In the data rows, the value 128 means zero.
Some points, each followed by its number:
[130  50 136 154 156 121 174 171  78 121 133  58 162 104 143  29 155 157  93 155 144  77 110 190  74 162 172 113  55  77 132 105] 0
[ 79 189 122 152 180  67  99 116 145 121 117 187 167  34 216 210 202 167  99  69 122 141 131 136 154  82 109  70 101 159 174  97] 1
[107 170 128 165 146 108 109  99 163 124 165 187 171  45 178 169 169 141 118 114 123 129 127 173 147  87 138  56  89 134 138  77] 2
[140 113  98  89 139  98 146 131  78 157  40  89 115 153 116 107 143 127 125  97 165 108 120  91  86 131  59 154 124 151 142 154] 3
[ 61  96 166 166 144 116 128 189 116  66 202 139 213  59 201  98 153 184  74 154 132 103 120 163 116 126 208  76  84 117 108  92] 4
[129  45 141 148 159 126 169 168  72 127 142  56 168  99 129  25 164 162 103 148 150  79 111 187  63 157 156 103  54  70 127 110] 5
[ 97  90 152 161 147 112 134 165 115  97 133 117 145 116 149  91 135 161  85 129 107 111 126 131 112 148 180 134 120 105 142 137] 6
[107 209 118 167 165  78  86  70 183 139 101 216 112  64 188 248 169 124 115  62  78 177 146 132 201  76 117  91 139 162 199  95] 7
[ 60 103 167 177 136 111 128 183 126  64 211 146 220  49 193 101 153 196  72 151 126 106 113 163 106 131 198  72  82 112 112 100] 8
[109 137 152 111  99 147 118 166 138  95 173 120 165 136 125 128 109 139 129 167 144 134 118  91 118 140 133 119 141 142  73 140] 9
[ 83  57 166 197 163 112 142 180 132  76 140 116  94 143 154  91  88 145  59 120  44 119 123 154 154 164 255 168 170  84 199 143] 10
[145 136 108 150 141 123 132  92 130 153 116 138 110 111 128 136 141 113 136 104 110 137 137 152 142 113 117 121 104 113 170 113] 11
[176 111  93 123 131 131 143  97 130 165  57 104  44 188  81 126  97  79 151  92  97 133 139 120 149 141 120 183 180 120 180 151] 12
[151 128 110 116 146 118 139 101 101 159  91 102 127 117 125 118 157 125 141 109 147 108 127 138 109 122  84 118 103 121 139 120] 13
[156 115 149 132  73 193 131 136 126 118 240  97 210 102  85  57 129 138 168 218 187 112 107 169  89 133 127  66  42  97  29  82] 14
[186 182 135  91  46 224 106  81 158 140 225 142 161 141  50 131 100  95 213 215 178 153 127 140 128 107  81  93 102 127  14  88] 15
[ 52 100 167 175 154 105 126 175 129  61 189 143 208  51 210 105 159 188  70 146 124 107 114 162 112 127 204  86  84 119 116  93] 16
[182 177 129  47  32 220 105 121 148 132 186 118 159 188  30 128  79  91 208 219 197 161 132  69 114 117  51 133 143 168   0 144] 17
[ 58 116 175 183 147 111 113 175 130  67 215 137 213  48 207 100 164 199  64 156 120 108 108 166 124 128 209  70  78 105 118  93] 18
[136  71 131 149 145 131 164 143 108 121 131  86 124 132 135  72 128 133 100 127 121 101 118 153 111 147 176 132 109  89 150 132] 19
[237 153  89 157 124 173 143  24 137 218 150 126 114  90  62 118 155  71 215 141 154 112 134 242 138  94  75  53  27  68 126  33] 20
[239 162  86 174 131 171 141  14 152 223 158 126 111  81  64 118 156  65 206 138 148 123 138 253 146  89  80  38  30  66 131  40] 21
[119 158 154 117  75 178 110 137 140 101 255 146 240  67 119 103 154 159 158 218 187 124 118 153 103 102 107  41  54 124  11  77] 22
[148 130 107 138 134 122 126 100 144 155  88 135  63 152 114 156 108  99 128  92  97 145 137 133 157 130 130 157 156 118 178 136] 23
[121  74 130 150 157 110 144 152  96 119 103  98 136 124 143  82 134 151  89 121 123 107 120 153 103 140 161 140 109 100 161 129] 24
[ 66 102 165 173 143 111 125 182 132  69 196 141 215  56 198  97 159 189  74 154 117 106 114 155 107 122 201  79  82 113 116 111] 25
[135  41 135 131 136 141 167 176  73 123 123  58 145 142 111  27 121 147 107 157 155  77 114 150  72 164 154 137  87  91 109 122] 26
[105 121 151 111  94 151 128 165 121  97 179 126 159 146 121 109 106 145 125 180 144 129 129 103 123 135 153 132 134 136  72 143] 27
[102 156 145  58  66 157 114 173 125  91 172 135 188 151 112 136 103 137 147 186 183 155 130  31 102 123  82 149 165 192  11 186] 28
[106 118 143 116 116 132 129 160 118 104 155 121 166 127 134 116 135 147 120 150 144 116 116 106 111 138 125 126 125 133  96 136] 29
[136  99 102  88 139 103 147 143  71 152  48  87 108 152 126  89 132 119 123 112 157 100 123  84  86 143  79 168 132 149 140 155] 30
[ 79 186 119 156 176  59 100 107 147 124 102 200 157  35 216 213 199 155 104  63 109 145 142 145 157  71 107  74 117 157 188  98] 31
[125 173 114 143 139 105 110  93 166 149 103 176  92 127 146 203 135 109 134  85  98 169 152 115 172 105 110 131 159 147 180 129] 32
[131 160 112 120 142 113 117 100 157 143  94 171  78 137 144 195 121 103 128  85  96 159 146 107 164 114 120 147 170 150 167 145] 33
[123 169 124  72  80 141 106 131 130 126 120 147 152 149 112 166 120 125 152 148 166 144 129  50 119 109  53 134 163 185  66 159] 34
[140 100  95  89 137 103 149 137  79 143  52  93 112 156 118 102 145 132 115 111 157 108 124  97  87 135  72 157 128 147 144 160] 35
[ 76 104 151 139 140 105 130 185 139  83 109 146 108 160 168 151  95 152  75 113  76 145 142  85 151 144 196 180 204 145 164 181] 36
[142 100 102  90 146  96 156 130  74 159  53  84 112 153 126 102 147 131 127 102 161 111 129 104  88 134  70 152 119 142 144 150] 37
Which point above is nearest to each new point, looking only along the 5 directions in which the numbered points spread most? Its number follows each.
[126 166 164 118  75 183 101 129 149 102 255 136 223  75 119 114 140 145 163 211 184 125 109 157 124 108 125  50  64 122  20  69] 22
[ 86  86 146 151 144 111 137 174 110  93 148 109 165 113 158 101 134 167  88 127 118 112 124 142 112 147 176 131 122 111 141 128] 6
[135 124 134 180 144 138 131 116 136 134 192 125 169  63 141 111 154 134 139 139 127 114 126 194 129 116 154  61  65  79 131  70] 2
[137 218 113  73  78 143  94  87 171 140 134 177 113 149  98 217 108  99 186 131 139 179 142  59 161  92  40 139 180 194  74 154] 34
[142 140 121 179 173  99 130  87 152 154 109 160 101 102 157 169 149 108 127  86  89 132 142 183 158 116 152 106 101 107 205  99] 11
[152 111 153 131  87 189 140 139 123 121 236 103 202 108  89  65 127 134 163 207 182 107 110 179  89 137 140  72  56  96  38  88] 14
[ 98  70 155 177 160 110 141 179 143  81 121 120  85 150 156 100  83 147  61 100  50 123 129 144 153 166 255 180 173  88 194 155] 10
[150 129 135  83  85 153 120 134 154 130  73 120   5 255  55 169  11  68 153 113  77 180 150  38 180 183 142 255 255 152 139 221] 12
[146 108 126  89 113 125 132 141 129 125  60 120  23 243  80 143  43  94 123 104  77 149 138  58 148 175 154 244 245 144 164 216] 12
[103 235 117  47  80 118  63 117 157 117 105 193 132 149 147 245 129 127 161 118 163 183 142   2 146  91  14 150 196 241  63 171] 34
[ 89  51 155 180 160 117 140 172 140  78 129 116  76 159 149  88  82 142  59 107  46 112 122 149 149 177 255 183 173  84 195 142] 10
[136  70 133 150 141 128 148 149 111 131 134  95 125 138 117  73 122 134 113 126 110 104 115 166 113 161 173 134 109  85 149 111] 19
[112 234  88 153 187  50  72  35 183 169  16 252  33  91 209 255 166 105 116   0  53 187 173 111 219  64  79 123 201 185 255 130] 7
[ 88  98 151 157 152 113 133 174 113  88 141 122 155 109 170 104 144 163  80 133 111 111 118 138 120 146 183 131 132 115 147 124] 6
[160 119 151 130  77 191 131 133 126 124 230 110 201 108  83  63 141 136 159 213 177 111 119 178  96 125 139  70  52  90  30  81] 14
[152 143 117 141 143 112 129  98 142 169  98 134  77 146 114 148 118  96 131  91  99 146 133 151 154 121 129 137 149 122 176 134] 23
[132  69 142 161 152 121 152 150 110 124 127  93 112 139 125  72 116 139 106 137 107 105 110 163 113 155 185 140 114  86 145 120] 19
[157 137 131  77  82 158 125 130 154 133  67 121   7 255  52 173  21  68 149 114  82 175 157  31 168 168 142 255 255 152 137 232] 12
[154 103 143 133 103 182 146 130 102 122 239  93 242  69 101  35 168 151 157 215 202  83 101 210  74 124 122  39  13  80  37  56] 14
[ 94  81 151 150 138 121 148 173 111  97 147  98 159 120 156  97 126 160  97 140 124 102 119 138 105 148 176 132 111 112 127 126] 6
[152 101 147 143 105 180 134 137 107 125 236  78 228  68  93  30 165 155 152 212 199  81  96 212  77 138 126  34   0  75  37  53] 14
[116 244  77 146 191  47  90  29 191 164  20 250  48  85 202 255 165  98 120   0  63 190 167 121 224  51  72 115 186 191 255 130] 7
[143 130 115 143 136 122 122  91 136 151  93 141  78 135 119 150 111 105 135  92  98 146 136 144 146 128 127 146 146 122 177 124] 23
[ 87  65 163 183 165 112 154 167 142  89 121 129  81 150 152 103  88 136  64 107  51 128 129 154 153 167 255 185 173  90 199 152] 10
[160  98 137 133  90 185 144 136 104 134 238  93 229  79  91  33 148 143 167 216 206  89 107 195  64 122 117  51  11  87  32  70] 14
[122  71 138 155 141 124 152 153 102 124 135  94 129 130 128  76 115 137 111 138 112 100 120 156 114 155 182 133 104  91 139 123] 19
[149 200  87  74 106 129 104  78 139 159  78 158 114 134 114 180 145 101 169 115 158 143 143  72 143  88  14 126 158 181  94 132] 34
[112 156 159 125  80 174 112 137 152 106 244 146 229  77 123 111 148 157 160 211 177 125 122 148 115 113 114  55  72 132  23  95] 22
